Each row is where one point has got to under a steady rotation. How many steps took it there?
The counts run from 0 to 400.
4,22,0,15,13,-15,-4,-10,0,-9,13,12,4,12,8,2,19,7,7,5,0,21,-6,-1,13,-1,-8,13,-5,-3,-20,4,3,9,18,20,7,-19,15,2,-2,-15	178
5,15,-3,23,11,-5,14,-9,2,2,8,9,24,3,7,10,23,-1,0,-1,-2,26,13,-2,26,-8,-7,8,3,-1,-27,-1,-3,6,10,-4,3,-11,7,1,-2,3	288
-1,21,-22,20,10,-18,-10,-3,-12,-5,8,0,11,12,3,14,15,7,-9,6,12,17,7,-9,28,-5,4,2,-4,-6,-16,-9,-11,5,18,12,-3,-12,-4,-8,2,4	232
-6,15,-17,29,-2,-4,-10,3,0,5,1,4,-3,9,-2,25,5,-2,2,4,12,2,15,-6,17,-2,0,-3,-10,1,-13,-9,-15,8,20,20,-8,-28,4,3,-13,11	1
3,18,-2,13,10,-8,24,-3,-16,-1,17,6,14,9,0,-9,1,-18,6,14,-24,20,-11,-1,8,12,-1,0,-19,-4,-13,-7,1,-9,8,-7,-1,-9,-18,-3,-6,-16	108
-13,19,-8,22,35,-9,12,-5,-10,8,4,-7,-1,0,-1,0,14,3,15,-4,-8,14,-19,-1,9,1,-17,6,-6,-6,1,-12,-2,6,-12,0,-9,-17,3,-4,-22,-4	362
-10,13,-17,27,16,6,6,-3,-15,19,3,-3,4,10,-13,4,-3,-18,-6,14,-4,16,2,-6,24,-6,-2,-16,-5,-1,1,-19,-3,0,2,-1,-17,-14,-13,-8,-8,-1	291
-11,13,-7,29,18,-3,-1,7,7,15,1,-5,-8,-1,2,2,-6,-23,9,22,-7,21,-12,-1,11,2,10,-11,-16,-6,-16,2,5,-4,12,13,-11,-16,-6,-15,-12,-5	235
1,17,-19,22,7,-5,7,-7,-13,3,10,4,22,9,-4,19,16,4,-8,0,1,14,15,-8,32,-6,-2,0,-6,-3,-14,-17,-13,5,11,-6,-5,-11,-4,0,0,6	287
-17,24,-16,21,17,-5,4,6,-16,10,8,-8,-4,2,-11,2,-3,-16,10,15,-17,12,-14,8,8,4,-7,-11,-15,-2,3,-12,2,-4,6,12,-6,-9,-12,12,-15,-17	153
7,23,-16,10,-2,-18,0,-2,-19,-19,17,9,5,20,-2,18,10,11,3,4,0,0,5,-3,9,5,-10,7,-16,-3,-8,-8,-15,1,21,14,-1,-16,-2,12,-11,-10	397
-8,19,7,17,0,1,20,10,2,9,18,-4,12,4,-3,9,13,-9,25,0,-22,14,0,1,5,11,-11,13,-15,6,-18,-5,-7,-7,4,-1,0,-14,8,20,-10,-16	349
4,12,1,22,-4,15,4,-7,9,16,20,11,2,25,0,12,1,-11,4,8,1,13,12,-16,18,1,-1,4,-10,5,-18,-8,-7,1,13,8,-11,-26,10,-3,1,-6	51
-2,17,-5,20,28,1,8,-7,-4,10,20,-2,8,21,-4,3,3,2,2,13,-10,21,-9,-15,13,-8,-1,-4,-12,-6,1,-19,-10,-2,-9,-13,-16,-16,3,-11,-10,2	302
14,14,5,19,6,-5,20,-2,-2,0,20,15,21,15,11,10,14,0,1,5,-14,19,10,-8,5,-3,-5,7,-15,0,-22,-3,-11,-5,13,-11,-1,-12,8,8,-11,2	63
-3,17,-9,19,14,-13,21,-7,-22,1,3,0,6,-6,0,-1,2,-19,11,4,-18,13,-17,0,18,14,-11,-3,-14,-9,-14,-4,1,8,8,-3,-6,-6,-19,-13,-16,-7	103
3,21,-14,20,-10,-10,-7,3,-7,-5,11,5,0,16,4,22,9,1,8,6,9,0,6,-5,9,12,-2,10,-18,0,-20,-2,-11,1,26,23,-2,-20,4,11,-9,-5	194
1,21,-6,12,25,-19,0,6,-9,-9,12,8,-3,14,6,-5,4,-4,0,26,-18,18,-16,-3,-6,2,-6,-11,-26,-3,-4,1,0,-11,15,4,-2,-9,-4,4,-20,-6	191
-1,17,3,21,-5,-6,15,1,-4,3,15,6,4,9,3,15,13,-8,25,-5,-12,4,-2,1,3,16,-13,16,-20,4,-21,1,-7,2,14,6,3,-21,12,16,-16,-14	129
0,27,-2,11,3,-9,12,-7,-13,-2,16,7,19,7,-5,-1,9,-7,8,10,-15,22,1,1,21,5,-9,7,-3,-5,-13,-5,4,-1,15,7,4,-6,-5,11,7,-31	365
-7,14,-17,31,13,11,-2,-1,0,20,12,-6,-3,15,-11,10,-7,-13,3,15,3,13,-4,-13,18,-3,11,-7,-16,-3,-4,-18,-6,-4,2,5,-18,-20,-5,-15,-8,-2	33
4,17,-11,17,10,5,8,-17,-22,4,17,14,3,24,-9,2,-5,-11,-5,13,-2,9,-3,-10,21,-2,-12,-10,-6,-5,2,-18,-7,3,4,-1,-13,-21,-7,-15,-4,-8	319
-5,13,0,32,-1,10,0,-3,10,13,9,13,6,9,3,15,8,-8,5,4,5,17,19,-9,19,-9,-6,5,-1,4,-21,0,-8,6,18,11,-6,-26,17,6,-5,2	271
-11,11,-4,35,25,6,4,1,2,19,1,-2,-3,8,-3,8,7,-10,5,3,-1,13,6,-9,17,-10,-9,-6,-5,2,-5,-11,-5,5,-1,2,-16,-22,8,-5,-22,12	280
7,16,-18,18,-1,-5,8,-15,-17,3,17,8,10,21,-7,16,2,-5,1,-2,3,2,4,-13,22,12,-2,3,-12,-4,-9,-17,-16,10,8,-1,-11,-21,-9,-12,-5,0	314
-8,11,7,35,18,2,17,0,9,19,1,3,13,-8,8,3,14,-13,11,-2,-13,26,2,0,18,-3,-7,4,-1,0,-27,3,3,1,9,-3,-1,-15,9,0,-14,0	289
-7,17,-25,31,6,4,6,0,-13,16,9,-6,7,10,-12,19,4,-6,0,3,1,4,8,-7,20,-1,-1,-6,-14,0,-8,-19,-16,0,1,-7,-12,-20,-13,-2,-11,10	286
-3,19,-18,20,-12,-6,9,0,-15,-2,14,3,8,6,-9,21,11,-2,15,-4,1,-2,10,3,16,11,-15,12,-12,-1,-14,-8,-11,8,15,15,0,-20,3,16,-8,-10	139
-12,16,-18,30,14,-1,15,-4,-16,16,2,-10,3,1,-8,14,2,-10,8,-2,-6,6,-11,0,18,10,-5,-1,-11,-5,-7,-19,-8,7,-3,-3,-15,-14,-10,-11,-17,2	93
-5,21,-6,19,27,-21,20,-2,-17,-1,7,-2,13,-3,5,-1,18,-5,12,2,-22,18,-17,8,12,6,-13,4,-9,-7,-11,-5,1,3,3,-9,4,-6,-5,1,-19,-7	361
0,7,14,29,2,8,19,2,8,16,11,11,8,6,5,2,7,-21,11,7,-17,17,6,-6,10,2,-12,0,-7,4,-22,2,0,-4,12,-2,-3,-17,13,11,-10,-5	69
